Some points, each followed by its number:
[-1.3 -1.4 -0.8  0.4  1.7 -0.4  0.9 -1. ] 0
[ 1.7  1.8  0.2 -0.5 -0.3  0.  -0.1  0.7] 1
[ 1.5  2.6  0.4 -0.6 -0.2  0.  -0.3  1.1] 2
[ 1.8  2.1  0.3 -0.6 -0.3  0.  -0.1  0.8] 3
[-1.  -1.3 -1.   1.8 -0.5 -0.7 -0.4 -1.2] 4
[-0.4 -0.8 -0.7 -0.2 -0.4 -0.5  0.1 -1. ] 5
[ 2.   2.   0.1 -0.5 -0.3  0.  -0.1  0.5] 6
[ 2.7  0.9 -0.2 -0.5 -0.4 -0.2 -0.3  0.5] 7
[-1.1 -1.5 -0.9  2.2 -0.6 -0.7 -0.3 -1.1] 8
[ 1.4  1.5  0.7 -0.5 -0.2  0.6 -0.1  0.3] 9
[-0.1  0.2  1.9 -0.6 -0.2  2.  -0.1  0. ] 10
[-0.3 -0.9 -0.9 -0.1 -0.5 -0.4 -0.2 -0.8] 11
[-0.7 -0.3  0.4  0.1  0.   0.3 -0.1  1.2] 12
[-0.6 -1.2 -1.   0.1 -0.5 -0.6 -0.2 -1.1] 13
[ 2.4  1.9  0.1 -0.6 -0.2 -0.2 -0.1  0.7] 14
[-0.7 -1.1 -0.9  0.2 -0.5 -0.6 -0.3 -1.1] 15
[ 1.3  2.5  0.4 -0.6 -0.3 -0.2 -0.2  0.6] 16
[-0.7 -0.9 -0.2  0.  -0.4  0.  -0.2 -0.8] 17
[ 0.  -0.6 -0.6 -0.2 -0.4 -0.5 -0.3 -0.8] 18
[-0.5  0.   2.3 -0.4  0.1  1.5  0.   0.9] 19
[-1.3 -1.3 -0.7 -0.7  2.6  0.   1.2 -1. ] 20
[-0.6 -1.2 -0.9  0.  -0.5 -0.4 -0.2 -1. ] 21
[ 1.   1.9  0.1 -0.4 -0.4 -0.1 -0.2  0.6] 22
[-0.3 -0.7 -0.7 -0.4  0.2 -0.4  0.1 -0.9] 23
[-0.3  0.3  1.6 -0.7  0.2  0.9  0.   2. ] 24
[-0.5 -0.2  2.2 -0.5  0.2  1.4  0.1  0.4] 25
[-1.2 -1.1 -0.3 -0.8  2.5  0.1  0.9 -0.2] 26
[-0.8 -0.9 -0.9  2.8 -0.5 -0.7 -0.4 -1. ] 27
[-0.4 -0.7 -0.9 -0.2 -0.3 -0.5 -0.3 -1.1] 28
[-0.7 -1.1 -1.   0.2 -0.5 -0.5 -0.2 -1.1] 29
[-0.6 -1.  -0.9  0.1 -0.4 -0.5 -0.3 -1. ] 30
[ 0.8  2.3  0.6 -0.6 -0.1  0.2  0.   0.8] 31
[-0.4  0.2  1.7 -0.4 -0.2  0.9 -0.1 -0.1] 32
[-0.1  0.4  1.1 -0.5  0.1  0.6  0.   2.8] 33
Which two points above are nearest to each new point? Their numbers follow each, nearest first.
[-0.8 -0.4  0.8 -0.7  0.4  0.9  0.1  1. ] 12 24
[-0.5 -0.7 -0.1 -0.3 -0.3  0.1 -0.1 -0.7] 17 5
[-1.3 -1.3 -0.8 -0.6  2.7 -0.2  0.7 -0.9] 20 26
[ 0.1  1.   1.2 -0.6  0.   0.7  0.   1.7] 24 33
[-1.1 -1.1 -0.4 -0.7  2.   0.2  1.  -0.4] 26 20
[-0.6 -0.1  1.3 -0.7  0.1  1.  -0.1  1.8] 24 33
[ 2.2  0.7 -0.3 -0.4 -0.4 -0.2 -0.3  0.3] 7 14
[-1.3 -1.3 -0.7 -0.7  2.1 -0.2  1.5 -0.9] 20 26
[-0.5 -0.3  0.6 -0.5  0.1  0.5  0.   1.1] 12 24
[-0.4  0.2  1.4 -0.6  0.2  1.   0.   2.1] 24 33
[-0.5 -0.2  1.1 -0.6  0.3  0.8  0.1  1.8] 24 33
[-0.4  0.4  1.4 -0.6  0.   0.8 -0.1  2.1] 24 33
[ 3.   1.1 -0.2 -0.5 -0.3 -0.3 -0.2  0.6] 7 14
[-0.9 -0.6  0.6 -0.7  0.4  1.   0.1  0.8] 12 25
[ 0.2 -0.5 -0.7  0.  -0.4 -0.4 -0.2 -0.6] 18 11
[-0.2  0.3  1.1 -0.5  0.1  0.7  0.   2.6] 33 24
[ 0.1 -0.1 -0.5 -0.2 -0.5 -0.4 -0.3 -0.4] 18 11
[ 0.3  0.  -0.5 -0.3 -0.3 -0.4 -0.3 -0.4] 18 23
